One turn moves every row onto another: examples first, then more rows asked
J_299: [  9.7  23.9 -15.7  -6.5   3.7 -26.8  13.4  15.3   3.9 -33.8  17.4   0.3]
J_367: [  8.2  18.4   1.3   5.2 -24.4   9.8  40.0  25.0  -1.1 -17.3  10.1  12.3]
J_620: [-11.5  22.9  -9.5   5.8 -23.9  25.0  17.7  -0.5  13.8 -14.7  33.9  12.7]
J_547: [-23.0  25.2  -8.4 -32.7 -21.9   3.8   2.7   0.1   4.5  -4.6  -4.6  15.5]
J_748: [ 15.7  19.5 -27.0 -13.9   3.5  11.6  -9.8  -0.4   4.7 -27.6  10.0   8.2]
J_94: [ 12.9  41.2 -12.7  -8.8 -15.2  -4.4  10.3 -21.8  15.1   4.2  10.3   6.8]
J_206: [ -3.2  19.4   2.7   8.8   2.3  22.9  27.8   3.4   9.9 -46.8   4.9  20.8]
J_381: [  2.8  -8.7 -10.6  -3.5 -16.0   7.7  13.0 -15.0  -5.5 -41.2  -9.4  11.8]
J_211: [ 14.3  15.1  -2.9 -13.0 -20.6 -10.8   2.8  -9.4  46.6 -23.6  10.0  20.1]
J_351: [ -0.5  20.9 -10.1  -8.6 -14.5 -25.2  16.7  24.3 -14.7 -22.6  -8.2  20.5]
J_879: [ -2.8  26.0  11.1 -23.9 -23.0 -14.0   0.9  21.3 -20.6  -9.7  14.7  19.4]
J_20: [  6.3  15.8  25.0  -8.0 -12.5  -2.4   5.7 -19.6  29.3 -47.0  -2.0  10.0]
J_721: [-20.8  25.5  24.2 -14.7 -15.3  17.8   6.2   4.5 -10.8 -26.6   8.2  36.0]
J_203: [ -5.9  -4.5   5.2   0.8 -28.9  12.2   1.7 -15.6 -15.3 -33.9  20.8  20.3]
J_147: [-14.4  27.2   1.9 -18.2  14.3 -10.2  -3.8  -3.2   2.8 -46.7   6.3  19.9]
J_379: [-24.7  -1.1  -3.0 -11.2 -21.8 -14.2   6.3 -21.6  -2.3 -35.7   7.1  10.6]
J_394: [ 16.6  18.2 -10.2  12.0 -12.0  -9.6  12.4  25.0 -17.8 -30.2  16.6  21.0]
J_774: [ 15.2  41.5  -6.3  -8.1 -20.3   1.9   4.3 -20.7   7.2   8.7  15.4  12.7]
J_227: [-12.2  23.7   1.0   8.1 -27.9 -18.8  24.7  22.8 -10.6 -19.0  20.0  22.1]
J_985: [  0.6  49.2  18.1  -0.9 -18.2 -19.1 -10.2   5.0 -12.1 -21.5   8.8  27.5]
J_540: [ 22.8  11.4   7.3 -12.0 -33.0  11.2   8.3  -3.5  35.1 -14.8   2.7  29.5]
J_933: [ 13.3  40.8  13.8  16.1 -25.5   9.8  22.5  13.5  -3.4 -20.8 -11.4  27.8]
J_987: [  5.5  46.0  -3.7  14.6  -3.6 -23.5  16.1   3.9  13.9 -37.1  -2.5  10.8]
J_334: [ 14.6  17.2  11.0 -20.9 -30.5  -4.8 -12.9  -7.9  29.5 -13.5  17.5  31.0]
J_598: [  2.6  17.9  34.9 -14.2 -20.2  -1.8  -7.7 -19.4  17.6 -40.3   6.6  17.2]
J_307: [ 11.0  13.2  34.3  -6.7 -22.9  14.9   6.1 -14.7  19.5 -40.5  -2.9  17.5]
J_330: [ 20.6  38.5 -10.1  -5.5 -18.8   7.4  13.8 -18.5  11.1   6.3   5.4  10.5]

J_147 goes to J_206
J_367 goes to J_879
Where do these go?
J_94 goes to J_330
J_334 goes to J_211
J_547 goes to J_748
J_598 goes to J_20
J_985 goes to J_987
J_381 goes to J_203
J_351 goes to J_394

